In the rows, 128 means zero.
Each path below is one point turned by a fixed rotation once a step. After each direction that follows a path, write how fast that rotation turns it, in degrees each step (0 if it stays still).
Each turn is a multiple of 5 degrees from 10 to 175, or 0.
Each row of a path follows its step; steps can be skipped.
Rotation 1:
step 0: [120 126 138 127 135 120 132 135 122 122 142 133 123 122 122 130 129 121
 130 134 132 114 129 140 131 140 134 130 132 126 136 123 125 127 132 119]
step 2: [130 127 129 131 112 128 126 131 123 119 145 137 139 127 125 125 133 121
 125 119 130 124 122 132 124 131 138 119 120 121 134 128 119 134 128 126]
step 3: [130 134 132 126 131 129 124 136 116 132 120 114 133 132 133 137 123 134
 125 127 124 127 122 118 134 128 116 128 130 143 128 127 135 133 120 137]
step 4: [129 125 129 135 127 124 123 136 132 124 127 138 129 121 120 130 148 126
 122 123 131 116 124 141 134 129 133 134 134 121 133 136 125 119 130 124]
step 5: [130 127 122 130 130 128 140 137 128 129 119 128 132 129 124 129 109 133
 123 130 120 132 142 130 135 125 125 122 119 141 128 129 136 130 127 124]
step 6: [120 131 136 124 129 128 125 129 120 117 143 128 121 134 122 119 140 122
 127 119 136 127 137 131 129 135 132 126 127 117 138 129 131 124 123 125]
step 7: [138 130 129 131 130 136 132 137 121 133 120 125 131 130 127 118 116 119
 133 127 117 130 122 119 120 119 125 134 134 138 126 140 129 132 121 134]
step 8: [120 133 127 131 114 115 119 131 137 126 142 134 135 122 127 125 139 131
 129 117 136 120 125 134 125 132 127 128 123 138 131 127 127 123 127 130]
step 9: [131 131 140 126 136 124 126 143 114 140 117 133 129 128 131 135 117 131
 128 139 126 134 133 132 136 123 122 130 129 132 128 125 128 128 126 133]
step 10: [123 131 121 134 128 135 119 131 131 122 130 130 123 122 125 117 148 131
 118 121 120 134 133 136 126 129 129 126 125 125 134 127 125 119 131 117]
[128 126 127 126 129 128 129 130 129 127 129 130 128 131 128 125 130 127
 128 128 125 135 132 127 131 131 131 125 131 128 128 125 127 129 128 127] -> 80
[129 130 129 128 128 130 132 128 125 127 128 126 130 125 131 127 127 129
 128 127 125 128 129 129 128 127 128 133 129 132 127 124 128 132 130 122] -> 160
[126 129 125 126 127 132 125 129 125 124 128 125 128 129 132 127 127 129
 129 128 127 128 125 125 126 129 129 126 132 127 133 131 128 128 128 127] -> 90
Rotation 2:
step 0: [120 121 122 132 126 124 119 125 134 132 132 133 123 128 130 126 122 109
 134 125 133 141 134 123 120 126 126 121 115 124 123 131 131 120 132 123]
step 1: [119 135 119 121 132 122 133 124 127 127 133 136 126 138 127 126 129 117
 122 117 136 122 135 131 114 130 125 133 124 120 114 123 130 131 131 126]
step 2: [118 132 126 126 135 122 128 112 120 141 123 133 131 130 130 124 135 129
 133 121 126 118 129 128 122 131 123 133 129 125 132 128 116 124 142 121]
step 3: [125 129 134 134 134 127 128 122 125 126 125 126 136 137 129 124 135 120
 130 133 132 130 128 135 116 131 133 116 123 119 146 127 117 129 137 132]
step 4: [118 123 131 138 145 123 138 137 135 132 129 129 131 130 126 131 124 124
 124 137 136 123 133 124 123 130 130 123 128 127 138 118 129 139 132 120]
step 5: [124 128 123 126 135 121 127 134 130 131 124 133 140 136 139 133 132 129
 137 134 127 113 127 123 124 128 127 137 121 134 136 128 137 143 124 128]
step 6: [137 128 115 131 126 122 117 120 137 134 130 122 136 132 138 138 128 127
 134 144 121 129 130 119 117 126 128 127 126 132 132 129 128 126 132 124]
step 7: [135 140 123 132 130 133 131 132 139 123 134 122 125 137 135 134 137 122
 128 133 130 130 135 132 116 128 124 119 135 133 121 132 138 129 139 122]
step 8: [121 142 134 129 135 118 125 127 131 129 130 127 118 133 134 131 127 139
 128 123 126 121 132 122 126 125 131 126 137 142 120 132 127 135 142 129]
step 9: [131 142 131 134 138 128 113 128 124 126 122 130 135 136 129 127 126 143
 134 127 127 126 131 122 128 124 133 118 128 122 128 144 122 127 130 133]
[124 130 128 129 128 130 126 127 128 129 124 129 127 127 132 132 127 126
 124 128 130 124 126 132 132 129 127 132 129 131 127 130 127 129 128 127] -> 115
[129 133 128 128 130 126 126 126 128 128 129 128 128 126 131 127 133 125
 126 125 126 131 131 125 129 132 126 127 129 129 125 126 127 127 127 130] -> 55
Rotation 3:
step 0: [134 129 130 130 138 130 133 121 128 130 127 142 129 120 123 129 129 134
 138 121 122 130 139 126 130 117 128 126 118 130 130 130 131 139 133 111]
step 1: [128 115 128 125 121 128 124 125 137 125 133 127 128 131 133 131 128 127
 124 105 132 136 137 131 129 138 124 124 137 127 125 122 117 128 120 128]
step 2: [139 128 120 133 133 133 127 133 120 128 130 123 122 122 127 130 130 129
 137 115 118 116 121 124 141 132 133 133 121 128 137 132 128 131 132 114]
step 3: [142 126 123 121 118 124 125 129 132 128 127 123 135 125 120 130 125 128
 127 121 144 138 133 118 127 126 123 128 129 143 128 124 119 135 125 132]
step 4: [131 128 127 126 134 137 120 125 125 136 137 117 136 124 121 131 132 132
 148 122 117 125 124 135 127 138 120 134 130 124 122 129 133 131 134 129]
step 6: [132 133 132 126 139 131 137 130 124 136 133 132 134 134 124 123 117 134
 126 117 120 137 122 130 129 135 121 131 132 130 119 126 134 143 139 126]
step 7: [127 117 127 135 136 133 118 127 126 131 114 128 125 123 124 120 136 132
 129 122 127 136 146 127 128 128 131 123 132 124 138 132 118 134 127 137]
step 8: [125 125 135 124 137 129 131 132 143 129 137 129 125 138 121 136 132 126
 128 111 119 134 120 121 135 123 125 124 125 135 131 132 132 133 132 118]
step 9: [135 113 126 136 123 133 128 125 124 122 119 129 125 121 122 124 121 132
 132 116 130 138 139 128 123 136 132 141 125 133 133 121 129 122 128 121]
step 10: [136 127 116 118 141 132 120 135 138 126 134 120 122 133 126 136 127 134
 133 116 132 122 121 124 127 122 126 131 137 121 126 129 119 133 130 125]
[128 126 129 125 129 127 135 127 131 128 130 128 131 128 129 132 127 127
 127 130 131 132 128 126 131 128 130 126 127 131 126 128 130 131 128 128] -> 140
[129 126 127 132 128 126 127 129 127 126 129 126 127 127 123 134 129 127
 129 129 131 130 124 127 129 129 127 131 131 130 130 129 127 124 129 126] -> 55
Rotation 4:
step 0: [125 128 130 129 126 131 133 133 128 128 116 124 115 132 124 124 126 124
 129 132 130 131 137 119 119 120 121 128 140 116 125 139 138 119 126 130]
step 1: [129 135 122 123 137 133 121 122 136 135 129 140 131 127 141 126 137 128
 124 124 123 123 124 125 118 118 138 123 127 133 129 129 127 118 118 129]
step 2: [122 128 132 128 131 144 128 125 128 124 135 128 119 130 122 131 136 133
 123 133 126 129 118 129 143 136 126 127 121 130 123 122 125 117 140 128]
step 3: [120 119 127 123 133 120 129 129 132 135 129 127 131 128 115 123 129 118
 131 125 132 136 122 130 136 126 123 116 129 120 123 122 136 139 119 126]
step 4: [130 127 139 122 128 125 117 136 134 123 128 125 135 135 142 137 122 124
 142 133 133 127 123 126 127 127 131 132 124 128 140 124 123 132 125 123]
step 5: [143 131 137 121 127 127 140 131 135 126 122 127 121 132 121 125 122 130
 117 125 131 134 135 118 132 140 130 134 136 127 132 133 122 122 128 127]
step 6: [131 126 126 128 131 130 129 132 127 135 121 135 138 128 132 118 143 117
 120 132 121 134 126 137 112 128 127 131 130 124 127 137 136 129 133 134]
step 7: [120 131 128 139 131 131 113 117 133 122 139 120 130 132 131 124 134 140
 123 132 127 136 128 126 133 118 128 134 124 131 134 133 127 120 132 126]
step 8: [131 118 121 132 140 124 135 124 126 126 125 135 118 130 123 133 118 121
 129 122 130 130 126 131 143 121 123 116 129 126 130 128 132 118 134 129]
step 9: [124 135 129 119 136 129 120 120 129 141 134 134 132 134 133 131 121 116
 135 134 132 119 127 122 126 137 129 124 122 129 128 129 129 142 128 138]
[128 128 127 128 128 124 131 127 131 129 125 130 131 129 127 132 130 127
 129 125 128 129 129 129 127 127 131 128 127 125 124 128 134 128 127 133] -> 135
[129 124 129 129 130 127 127 128 125 130 129 122 127 129 127 131 127 131
 130 130 125 130 128 130 129 124 127 129 130 127 132 126 133 129 125 128] -> 90
